One turn moves every row onto another: examples first, then more rows asked
J7: [-16.8  -7.4  -6.5  29.4  21.1   3.5   6.2   1.8  -3.9 -13.9 -19.4  26.0]
J466: [-10.4   1.0 -11.7  21.6  35.9 -10.1   6.7 -10.6   6.2  11.4   3.1  18.6]
J386: [-11.0 -17.8   6.3  30.3  19.3  -9.3  -1.0   3.0  14.3  -5.3  -4.4 -22.1]
J639: [-19.8  -4.0  -8.0   3.6  29.2   3.4  15.1  18.4  23.1  -2.7   3.0  -9.7]
J491: [-20.3   2.2  -5.7  14.0  34.7   7.3  -5.8  -3.3   8.9   6.6 -30.6   4.6]
J392: [  0.0  -0.7   1.8  11.4  19.8   4.8 -12.7  -4.7  -3.4 -22.3 -10.5  -3.7]
J953: [ -6.1   6.1 -12.4  23.7  39.4  -9.6   8.1  -8.7  11.7  13.2  -7.4   8.0]
J12: [ -6.4  -4.5  -3.3  11.0  18.7   9.7  -9.2  -2.0   1.7 -28.0  -5.5   6.7]
J335: [-14.1   5.9 -15.4  23.4  33.1 -17.3  -1.9 -10.1  -7.9 -20.9  -6.7   6.9]
J985: [-37.7  -6.9   6.6   8.4   7.1 -17.4  17.2   5.8   5.4  -7.6   2.7   3.2]
J284: [-15.8  -5.2 -12.1  22.5  25.7  -9.9  22.5  20.6   7.9 -21.0   1.6  -8.1]
J455: [-30.3  -2.9  12.4   2.4  13.6  -2.0   2.6   8.8  -6.0  -3.0  -5.9  19.1]
J795: [ -9.4  -9.1  -8.7   5.7  23.9  -3.1  15.0  22.0  11.8 -14.2  -6.2 -16.5]
J682: [-34.8 -26.6  -6.7   8.7  16.7 -13.0  -1.3  12.1   7.7   2.1   6.5  -2.5]
J565: [ -4.8  -1.5  -3.8  13.6  22.9  -1.7   4.8   1.8  -4.4  -3.6 -35.1  12.0]
J899: [-26.8   0.7 -11.5  19.1  29.5  -3.6  23.4  14.9  18.3  -9.5  10.7  -2.3]
J671: [-25.0  10.3  16.3  27.1  19.6  -8.4  11.3  10.1  -3.5   8.6 -14.2   4.0]
J327: [-30.7 -20.4  -6.3   9.5  28.2  -6.6 -15.7  16.9  -8.1  -4.0  -9.1   8.1]
J841: [-16.3   1.4 -22.5  22.9  39.6 -11.8  -7.0  -6.4   0.9 -20.0  -6.0   2.5]
J382: [-22.0 -20.8  -0.2  25.9  19.4 -14.1  -3.0  14.4   7.0   6.9  -6.4 -22.1]
J209: [ 0.9 -4.0  5.4 12.2 22.9 11.0 -6.8 -5.6 10.9  8.7  0.7  7.1]
J299: [ 5.1  0.5  5.5 12.2 16.4 11.1  6.7 -4.0  9.5  3.2 -6.4 11.6]
J867: [-29.5 -12.6  -0.4   3.1  17.2 -23.6  14.3  -8.4  11.6  -8.8   6.2   6.7]
J142: [-21.9   2.1  12.3  22.6  14.9 -19.2  14.2  -6.1   8.0 -15.7  -3.9 -13.1]
J79: [-31.0  -3.2  -9.4  28.2  33.2  11.9  -7.3  -3.1   7.4  -4.1 -13.2  17.4]
J494: [-17.0 -32.6  -6.5  12.1  23.4 -12.4  -0.8   1.0  15.4   3.6   6.8  -2.4]
J101: [-25.9  -1.7  11.8  26.9   9.1 -18.0  14.7   9.6   3.9  -2.5  -8.7 -17.4]
J177: [-22.4  -7.3  -1.6  35.1  33.2 -10.9  -8.3  17.0  -7.3   8.3 -15.6  -4.8]

J899 -> J639
J392 -> J335
J382 -> J101
Where do these go?
J565 -> J7
J455 -> J327
J953 -> J299
J386 -> J142

